In the rows, zero is written as 128.
runs of hidden systems:
Q40, run 1 (8 x 26):
[[136 171 175 127 105 105  87 104 108 134 126 137 166 114 152 116 141 139
   93 148 159 138 149 116  97 134]
 [117  72 120 109 127 143 127 177 130 124 122 124  85 127 103 103 156 124
  146 105  89 135 108 138 120 126]
 [138 155  86 153 151 124 136  98 154 125 142 125 192 115 131 126 104 123
  103 126 135 110 137 117 156 119]
 [135 129 175 130  83 129 126 126  77 118 115 112 104 137 134 144 168 112
  119 121 123 132 139 121  87 126]
 [129 113  93 136 150 136 150 136 149 138 134 120 121 126 113  98 112 135
  149 149  91 121  85 161 163 134]
 [134 154 144 144 140 124 130  96 127 127 127 150 174 124 164 140 145 103
  105 122 164 142 155 125 103 129]
 [119  97 147 127 112 127 101 148 123 110 109 103  71 125 134 113 145 137
  123 133  89 115 103 132 120 131]
 [136 145 100 133 149 128 134 125 145 147 151 144 196 110 112  88 123 132
  126 136 130 141 121 140 142 129]]
Q608, run 2 (8 x 26):
[[ 88 113  88 137 142 151 144 114 128 120 141 122 129 137 120 152  95 119
  167 144  83 133  98 119 182 105]
 [175 177 153 152 116 111 149  99 123 129 120 121 141 142 139 138 121 151
   94 138 172 109 154 136 108 151]
 [104 103 138  83 128 123 109 159 116 154 123 143  75 124 134 123 140  97
  169 141 112 146 101 151 121 131]
 [122 132 105 154 169 141 140 108 174 108 135 140 168 137 128 132  93 176
  125 125 143 139 136 110 154 128]
 [148 140 151 102  96 105 106 143 112 140 119 126 100 120 136 145 148  94
  104 102 160 103 160 121  93 132]
 [ 93 108 107 111 129 142 117 146 130 127 145 126 123 129  93 116 105 156
  168 143  90 143  99 120 167 114]
 [166 166 117 144 131 123 166 102 131 136 132 136 166 137 129 151 120 119
  108 113 173 114 163 129 122 136]
 [108 118 147  99 105 117 100 142 103 136 116 118  60 129 138 148 126 103
  150 146 107 118 107 133 131 126]]
Q40, run 3 (8 x 26):
[[ 99 132 105  42 149  89  70 167 152 185 133 160  72 104 139 135  86  81
  173 149 149 115 112 146 156 133]
 [ 76 116 143 129 152 156 104 114 160  86 141 162 169 150 116 163  96 211
  144 105 157 183 167  57 137 112]
 [173 152 124  70  76  90 112 176 129 156 132 113  61 133  78 151  96 148
  117  93 176  62 165 114 124 145]
 [ 63 133  93  94 119 151 135 123  98 138 165 148 148 146  88 181  83 120
  208 139 108 159 124  90 185  90]
 [169 155 147 137 131 130 186 116 145 120 121 139  92 185 114 194  81 192
  136 106 205 117 175 117 121 157]
 [ 94 158 136  53 106  94  84 140  99 175 134 143  59 132 132 174  75 102
  191 174 144 119 115 133 159 129]
 [ 93 119 136 111 169 155 142 131 167 118 140 178 138 171 104 159  79 218
  182 118 173 191 151  96 145 136]
 [143 159 129  57 109  83  89 157 150 155 125 141  57 133 119 185  72 132
  127 101 206  76 178 100 131 141]]
Q608, run 4 (8 x 26):
[[ 75 100 107 137 163 156 164  96 108 121 113 145 106 140 188 198 143  19
  175 129  99 152 112 137 140 100]
 [160 142 163 179 133 115 107 104 166  90 102  92  98 140 144  98  95 236
   76 161 130  98 116 130 138 162]
 [126 121 150  68 132 116 106 171 114 180 137 181 161  99 131  84 187  76
  143 112 158 177 142 154  71 135]
 [ 83  71  80 162 163 164 138 121 167  70 122 109 110 141 130 168 107 132
  135  92  79 116 121  85 175  96]
 [183 190 156 140  78  91  98 112 108 138 132 103 170 107 115  93 135 156
   63 137 158  94 154 122 104 141]
 [ 92  85 125  98 117 157 152 160  82 147 137 140 108 136 107 132 168  74
  194 124  81 168 100 149 121 111]
 [150 146  92 192 167 132 159  81 174 100 121 105 157 135 149 130  88 158
   95 142 121  96 117 133 170 135]
 [136 144 198 105  93 106  90 130  84 145 110 136 110 118 163 121 174 100
  111 140 151 144 139 140  65 140]]
Q100, run 5 (8 x 26):
[[121 118  99  91 138 105 102 156 175 122 117 120  37 141 121 181  59 151
  138 103 152  73 142 101 167 131]
 [115 178 137  95  93 118 103 121 119 133 161 140 155 148  76 164  64 209
  146 130 175 133 170  69 157 120]
 [162 131  94  92 107 133 188 163 132 144 142 129  75 170  62 193  90 141
  161  71 171  91 172 110 142 130]
 [121 177  94 122 110 115 138  97 130 132 147 105 101 157  98 193  23 172
  159 159 139  83 129 100 209 120]
 [155 174 157  96 107 126 179 126 115 152 135 152  94 189  86 195  72 197
  174 128 210 137 172 118 126 155]
 [123 135  85  68 139 110 139 158 163 155 138 136  39 160  91 191  32 153
  187 123 163  86 133 123 189 138]
 [113 181 132 105 121 119 121 106 148 125 145 150 120 173  98 209  28 217
  158 131 206 126 179  67 170 132]
 [157 148 117  60  90 110 153 175 132 154 142 133  39 175  53 201  58 180
  169  85 196  84 179  97 146 142]]
Q100, run 6 (8 x 26):
[[125 211 191 126  85 103 114  67  66 148 128 127 122 152 153 178  85 152
  148 205 164 136 132 126 138 140]
 [131  83 132  83 160 146 175 187 156 153 126 166  57 168  85 127 118 170
  196 109 150 163 120 163 118 158]
 [109 158  83 110 172  94  80 105 194 130 134 142 132 113 161 163  49 128
  113 131 170  90 146  98 183 124]
 [117 136 186 103  68 132 105 141  92 106 128 126  94 160  93 178 126 185
  136  98 164 143 178  68  98 121]
 [156 126  56  91 126 124 161 175 156 158 161 118 118 132  42 118  81 154
  153 104 125  85 125 131 178 129]
 [123 184 118 147 119 129 160  66 109 119 138 130 150 160 141 222  74 119
  139 134 167 114 166  90 161 112]
 [157 130 159 108  95 123 154 152 114 137 117 107  34 174  88 151  95 196
  160 139 141 109 124 144 130 159]
 [117 166  85  80 158 112 132 129 159 176 160 168 142 136 104 151  50 140
  182 149 174 132 134 129 182 133]]
Q753, run 7 (8 x 26):
[[143 143 118 157 121 149 197  99 101 128 133 118 127 160 115 168 114 124
  154 136 121 124 122 138 145 127]
 [156 150 151 129 140 112 144 119 132 150 111 133  88 142 147 124 109 144
  134 163 153 121 113 170 124 161]
 [ 89 120 147 103 153 131 104 130 139 137 125 162 120 134 147 132 117 140
  165 150 138 173 117 130 131 131]
 [121 112 121 127 158 128 106 141 176 108 124 141 136 124 131 115 116 165
  112 105 143 131 141 108 127 133]
 [122 143 120  97 100 112  92 143 122 138 144 127 139 113 105 134 117 126
  116 109 140 111 153  96 134 114]
 [136 126 104 134 114 144 162 131 118 125 147 119 146 143  87 141 118 143
  140 109 120 126 136 115 147 118]
 [160 159 116 129 126 113 154 118 129 145 129 125 118 138 124 145 107 120
  127 136 149  99 131 147 140 140]
 [118 138 148 115 124 131 136 119 111 139 129 138 109 149 128 149 110 144
  162 151 135 149 120 135 134 135]]
Q244, run 8 (8 x 26):
[[ 80 136 171 119 152 146 125  96 112 129 130 185 166 145 169 162 142 118
  167 144 162 209 146 115 105 122]
 [176  98 121 126 135 117 144 169 168 123 102 102  46 137 115 111 124 158
  104 102 131  77 121 155 118 159]
 [ 75 154 113  96 132 108  61 112 126 146 150 152 180  93 145 128 105  98
  141 157 127 146 124 101 159 103]
 [151 102 150 138 123 153 171 148 134 103 118 132 106 165  98 152 146 173
  126  70 159 139 169 108  90 137]
 [135 156  82 111 109 100 108 129 122 155 144 102 120 104 111 119  90  98
  129 156 101  74 101 139 183 119]
 [100 136 162 129 138 154 149 105 110 121 130 166 157 157 138 168 136 142
  161 127 159 191 153 110 106 126]
 [171 122 108 121 126 107 147 155 152 140 114 104  60 132 116 119 112 132
  114 123 126  72 114 163 133 153]
 [ 75 144 133 101 141 122  82 109 122 139 142 161 162 114 153 140 109 110
  154 157 135 167 124 110 148 113]]
Q648, run 9 (8 x 26):
[[176 120 108 189 197 130 185 102 211  94  92 117  87 154 175 154  92 153
   84 107 159  82 137 152 138 160]
 [ 94 158 201  77  92  88  20 127  94 148 121 153 127  97 168 113 146 121
  119 164 155 160 140 109  89 129]
 [113  57  82 131 166 174 169 176 166 116 146 135 139 141  66  86 136 174
  169  95  77 162 101 132 150 120]
 [161 168  98 129 119  91 112 109 148 126 125 118 138 108 152 172 106  77
   68  85 178  54 180  97 129 119]
 [ 88 128 181 121  64 148 116 123  49 121 138 115 117 148  99 141 146 156
  173 161  89 177 112 108 123 112]
 [186 136  71 138 168 125 194 139 170 161 135 126 136 134 103  97 104 131
  131 129 137  98 109 185 154 157]
 [ 91 147 161 122 133 119  96  87 112 118 111 152 119 128 200 193 128  74
  125 133 161 143 155 102 109 117]
 [132 100 158 134 121 140 118 155 137 113 123 111  99 143  91  77 128 222
  138 149 100 147  97 137 127 150]]
Q753, run 10 (8 x 26):
[[138 106  87 111 195 133 169 151 189 150 130 165 121 136 129 123 110 121
  151 106 159 135 126 160 137 147]
 [ 96 155 146 116 120 106  72  98 134 110 122 128 107 130 160 179  80 148
  119 144 154 115 150  82 149 121]
 [144 126 138 109 113 138 132 163 131 137 148 138 156 137  62  87 129 206
  141 116 140 157 137 119 118 138]
 [131 133  64  96 151 115 145 141 160 152 142 142 122 124 117 161  90  82
  144  99 150  93 141 127 161 119]
 [125 164 150 148 101 132 135  88 105 107 131 115 134 159 118 173  88 183
  133 146 144 127 146  93 147 124]
 [165 140 125  91 130 116 152 166 143 173 139 148 113 138  84 101 114 163
  153 131 163 130 128 162 124 159]
 [ 91 136  98 106 159 128 128 115 148 136 137 152 121 140 139 181  74 118
  168 137 144 133 131 112 171 118]
 [145 151 151 135 126 122 122 120 150 115 127 133 133 152 108 132  96 216
  116 127 172 131 156 106 125 148]]
Q244, run 11 (8 x 26):
[[156 122  67 168 164 133 143 120 197  92 133 118 185 113 123 131 114 133
   62  60 145  82 171  90 144 114]
 [117 159 159 127  32 120  99 107  36 119 136  83 127 122 110 163 147  98
  118 139  96 108 140  89 121  94]
 [146 121 116 147 143 164 204 136 119 145 150 138 165 156  73  87 133 175
  175 147 107 172  96 168 143 143]
 [151 149 107 163 166 113 158  83 142 131 107 126 124 122 201 160 127  47
  100 136 145  93 127 162 129 134]
 [ 92 110 202 127 105 125  72 125 101 108 104 120  83 132 155 113 147 168
  134 170 100 163 100 127 102 136]
 [154 110  98 119 168 124 128 165 182 148 140 152 174 102 109  55 148 139
  108 103 141 138 128 153 115 145]
 [ 97 109 110 150 118 136 106 106 122  86 120 106 131 116 161 172 141  72
   99  93 102 104 146  81 130  90]
 [146 149 161 145  82 133 126 123  96 118 138 102 153 138  82  95 131 204
  120 149 110 139 122 120 124 134]]
Q648, run 12 (8 x 26):
[[118 140 158 137  70 121 100 107  74 107 118  88  94 129 138 158 132 118
  116 144  99 104 125 105 125 110]
 [153 145 118 143 131 136 165 124 114 154 145 127 174 127  99  81 133 144
  143 161 109 143  97 167 141 140]
 [130 119 120 142 162 129 151 109 140 123 106 138 113 130 184 159 144  63
  118 113 140 120 133 146 115 130]
 [107 125 164 148 118 124  79 112 124 100 114 108 118 121 151 106 126 170
  111 162  99 136 107 118 129 132]
 [146 115 111 118 142 130 135 155 141 148 140 144 173 107 110  74 163 112
  118 109 127 141 128 149 109 134]
 [105 105 107 145 128 136 120 118 126  97 118 110 113 120 154 161 134  81
  116 106  98 102 130 103 139 101]
 [148 155 151 157  94 124 119 111 103 118 132 101 160 123 115  99 138 161
  101 150 111 124 123 126 126 132]
 [137 115 114 122 134 135 156 139 112 153 129 134 132 118 134 115 161  65
  142 127 111 133 111 166 115 127]]

runs to name:
run 13 (2 x 26):
[[132 131 194 102 135  96 106 125 116 144  78 145  26 134 219 169 150  68
  122 146 171 120 133 167  72 160]
 [ 56  78 135  96 159 136  48 167 170 116 136 148 125 108 112  65 114 201
  161 153  88 180  84 113 155 126]]

Q100
run 14 (2 x 26):
[[117 139 142  68 142  95  77 149 143 170 125 166 111 106 153 113 120 105
  140 147 165 139 128 147 117 143]
 [ 80  87 126 117 150 147  93 144 164  92 129 143 131 128 120 133 120 170
  133  96 122 157 140  81 134 111]]

Q40
run 15 (2 x 26):
[[167 168 186 122  72 120 144 128  75 149 133 121 137 144  94 107 146 175
  128 153 151 146 138 142  92 150]
 [114 108  87 103 168 131 160 145 143 164 133 149  96 131 135 135 111  75
  182 142 115 130  95 172 159 132]]

Q648
run 16 (2 x 26):
[[106  78  73 165 142 152 130 127 146  81 127  97 147 106 134 129 152  79
  100  82  64 101 119 100 146  87]
 [180 174 143 185  85 125 148  89  90 118 131  84 185 122 119  97 145 146
   73 151 111 104 127 136 119 132]]

Q40
run 17 (2 x 26):
[[ 85 105  86 108 136 132  70 158 147 135 161 120 180  87  79  42 115 167
  147 159  59 149  75 121 181 108]
 [156 140  98 144 149 137 172 110 150 117 132 153 194 128 143 175 151  69
   88  46 188 119 203  98  96 115]]

Q753
run 18 (2 x 26):
[[136 113 146  91  62 118 106 173 105 117 125  94  40 147  72 155 111 175
  137 102 122  89 142  94 127 127]
 [137 166  72 129 149 131 164 115 136 167 170 143 215 122  86  92  91 139
  157 161 120 141 106 152 181 126]]

Q753
run 19 (2 x 26):
[[ 99 139  91 105  89 136 137 122  86 132 155 115 125 138  98 192 103  79
  163 114 106 105 139  88 169  86]
 [151 165 144 138 123 137 181 105 115 141 135 136 124 174  98 157  84 193
  161 152 161 140 134 137 143 151]]

Q244
run 20 (2 x 26):
[[152  85 114 121 177 133 175 156 165 137 103 150  78 137 158 139 158  75
  131  85 152 123 135 169  96 146]
 [ 76 139 141 130 128 109  43  98 141  98 123 113 123 111 163 139  87 158
  110 162 111 118 118  84 164 113]]

Q648
run 21 (2 x 26):
[[ 92 118 185 140  53 142 105 117  53  93 113  77  51 158 117 163 125 169
  157 170  63 130  94 106 137 116]
 [178 151  88 113 179 129 201 148 165 188 151 167 164 143  84  86  98 156
  166 145 169 146 113 194 147 168]]

Q40
run 22 (2 x 26):
[[157 184 163 102  86  71  54 132 113 164 131 107 125  96 121  62 109 171
   95 193 137  98 105 149 132 156]
 [ 95  93 126 110 159 173 186 143 116 142 143 184 156 155 112 150 159 102
  197 101 138 212 137 132 107 120]]

Q608
run 23 (2 x 26):
[[ 96 102 173 153 150 130 127 100 127  96  75 110   4 162 207 181 106 125
  152 178 102 121  87 155 136 145]
 [137 148 168  85 158  85  54 151 173 169 127 170 148  97 142  44 122 189
  115 170 178 159 123 156 104 171]]

Q244
run 24 (2 x 26):
[[119 121 137 203 206 131 112  69 196  77  96 127 161 118 217 108 119 150
   77 154 124 135 108 136 135 143]
 [127  92 183 113 111 115  56 164 121 118 108 132 131  87 153  58 213 115
   78 109 114 152 131 131  54 134]]

Q648
run 25 (2 x 26):
[[ 99 130 131  91 147 114  79 143 147 152 136 156 139 106 133  95 113 141
  150 156 131 154 108 136 140 132]
 [121 103 128 129 147 137 125 137 154 106 122 149 140 129 140 146 144 122
  110  77 153 141 164  98 101 121]]

Q100
run 26 (2 x 26):
[[135 135 113 124 142 128 122 137 136 150 149 147 202 101 113  68 150 121
  120 132 123 152 119 145 123 127]
 [120 102 126 154 136 139 140 115 120 103 109 120 124 121 170 151 169  64
  107 100 110 123 134 123 105 112]]

Q100
